Questions about the grid below. Indices start at 0.
1) The entry at row 0, column 2?
2) The entry in row 2 and column 2?
3) The entry in the top-right corner?
4) The entry just left of the smallest entry?
5) The entry in the bottom-right corner?
6) The entry in row 0 and column 0?
7) The entry at row 2, column 0?
8) The entry at row 0, column 1?
[[122 116 139 138 120 123]
 [156 143 130 115 115 132]
 [144 142 124 123 140 129]
 [127 125 122 119 135 138]
 [131 123 130 128 136 129]
 [139 128 122 117 118 126]
 [121 131 129 133 111 121]]
1) 139
2) 124
3) 123
4) 133
5) 121
6) 122
7) 144
8) 116

Read these off the matrix that follows. Rows and columns are numbered from 0.
1) Find the entry just left of 113.
2) Find the bottom-left entry.
3) Find the entry directly below 113.
4) Find the entry at row 0, column 2.
5) Find the entry just left of 139.
6) Find the entry in row 0 and column 1.
7) Find the maximum.
8) Find the entry just left of the largest entry.
107,145,133,135,113,120,147,146,123
105,147,137,133,119,120,139,154,138
115,143,149,134,134,120,123,128,150
125,138,126,136,118,131,130,130,146
1) 135
2) 125
3) 119
4) 133
5) 120
6) 145
7) 154
8) 139

Read these off the matrix that follows. Rows and columns are numbered from 0.
1) Read off the minimum.
2) Read off the entry in row 0 and column 0.
3) Read off the entry in row 2 and column 0.
4) Read off the entry directly below the smallest entry.
5) Read off the entry just left of the largest entry.
6) Read off the entry directly above 128.
7) Read off the entry in the bottom-right corner.
8) Read off the entry just left of the smallest entry.
[[135 124 106 133]
 [120 119 136 122]
 [129 129 121 127]
 [133 129 131 127]
 [135 132 131 134]
 [120 118 132 134]
 [132 138 138 128]
 [115 111 127 132]
 [117 117 137 121]
 [116 118 136 120]
 [129 129 112 114]
 [139 133 141 129]
 [123 127 130 131]]
1) 106
2) 135
3) 129
4) 136
5) 133
6) 134
7) 131
8) 124

x = [126 136 128 110 120 100 144 123 121 125 139 129 144 115]
The last entry -> 115
What is the entry just left of the smallest entry?
A: 120
What is the entry just left of 120?
A: 110
What is the third entry from the right?
A: 129

Read these off the row that follows.
1) Read off the 1st entry from the left.
2) Read off the entry just right of the largest entry.
3) Read off the smallest entry.
4) Read off the 4th-last entry.
5) Read off the 2nd entry from the end.
[132 107 135 101 128 129 117 143 107 124 128 113 129 132 128]
1) 132
2) 107
3) 101
4) 113
5) 132

Read these off the grid that follows.
1) The 2nd entry on the main diagonal?
2) The largest entry in the first column?
3) The entry just left of the largest entry?
4) The first entry in the row that holds the smallest entry?
5) The 3rd entry on the main diagonal?
6) The top-left entry?
7) The smallest entry in the last column?
8) The top entry of the column that holds the smallest entry?
[[134 126 139 132 123 123 127 123]
 [131 134 144 125 123 131 110 131]
 [118 123 130 129 122 123 115 131]
 [125 127 133 130 121 120 135 124]
 [128 122 138 125 117 131 131 124]
 [136 137 115 116 144 138 135 132]
 [139 133 130 122 134 128 136 126]
 [120 130 124 124 127 127 126 131]
 [124 136 153 128 110 129 115 128]
 [131 119 139 134 118 120 129 121]
 [117 122 129 138 121 119 118 129]
 [126 124 104 138 143 126 135 129]
 [119 131 123 125 127 131 130 131]
 [136 136 132 118 134 135 119 132]
 [120 129 156 126 107 123 103 130]]
1) 134
2) 139
3) 129
4) 120
5) 130
6) 134
7) 121
8) 127

M =
[[128 129 128 126 126 127 127 124 127 126]
 [131 132 130 114 126 125 104 117 108 123]
 [133 121 132 131 140 135 123 144 121 125]
 [124 127 125 134 133 130 135 139 135 137]
 [129 129 129 125 123 126 128 120 127 123]
 [127 127 128 131 129 129 132 131 131 129]
 [133 121 132 133 136 134 129 140 126 123]
 [132 123 132 132 131 132 134 134 130 122]
 [131 132 130 117 122 124 114 114 115 121]
 [131 124 130 131 132 131 131 135 128 125]
 [131 135 130 109 115 120 106 100 109 117]]
Which number is the top-left entry? 128
The top entry of the column that holds the largest entry is 124
The first entry in the row that holds the smallest entry is 131
Which number is the bottom entry of the column that holds the largest entry? 100
Which number is the entry just left of the largest entry? 123
Which number is the 3rd entry on the main diagonal? 132
The 2nd entry on the diagonal from the top-right corner: 108
Which number is the last entry of the smallest entry's row? 117
Which number is the entry directly above the largest entry? 117
Which number is the largest entry? 144
Which number is the second-last entry, reading row by row? 109
The first entry on the diagonal from the top-right corner is 126
The first entry in the row that holds the largest entry: 133
The entry directly above 136: 129
The entry directly above the smallest entry: 135
Which number is the last entry in the row that holds the largest entry? 125
The second entry on the main diagonal: 132
The fifth entry from the end, reading row by row -> 120

X =
[[120 125 128 129 123 127 127 130 123 129 130 125 127 128 126 129]
 [125 127 128 128 125 127 127 129 126 129 129 127 127 128 127 128]
 [129 128 127 128 128 129 130 127 129 124 124 125 131 131 129 127]
 [128 127 127 127 127 128 128 127 128 128 127 127 128 128 128 127]
 [139 136 133 134 152 131 141 130 140 101 117 126 146 138 141 130]
 [129 133 135 137 147 129 137 134 133 105 124 126 141 135 138 133]
 [138 126 120 117 119 130 126 118 133 139 121 129 123 126 124 120]
 [122 126 129 131 127 128 130 131 126 122 127 123 131 131 129 129]
 [114 119 122 124 107 127 123 127 118 140 131 120 121 126 119 125]
 [139 132 127 127 138 131 135 125 137 117 118 127 137 134 134 125]
 [122 125 127 128 122 127 127 129 124 130 129 125 126 128 126 128]
 [123 126 127 129 127 129 132 129 127 119 123 121 134 133 130 127]]
The entry in the bottom-right corner?
A: 127
The 5th-last entry, reading row by row?
A: 121
The third smallest entry?
A: 107
The fifth entry, reading row by row?
A: 123
The second entry, reading row by row?
A: 125
The bottom entry of the column that holds the largest entry: 127
The first entry, reading row by row?
A: 120
The first entry of the largest entry's row is 139
The entry directly below the largest entry: 147
The 2nd entry on the diagonal from the top-right corner -> 127
The fourth-last entry, reading row by row?
A: 134
The third entry on the main diagonal -> 127
The bottom entry of the column that holds the smallest entry is 119
The entry just left of the largest entry is 134
The entry directly above the largest entry?
A: 127
The bottom-left entry is 123
The second entry on the main diagonal: 127
The smallest entry in the first column?
A: 114
The entry just left of the smallest entry?
A: 140
The entry just right of 146?
A: 138
The entry just right of the largest entry is 131
The 4th entry in reading order -> 129
The 3rd entry, reading row by row is 128
The 2nd smallest entry -> 105

m = [133 121 109 103]
The second entry from the right: 109
What is the entry just left of 121? 133
What is the 4th entry? 103
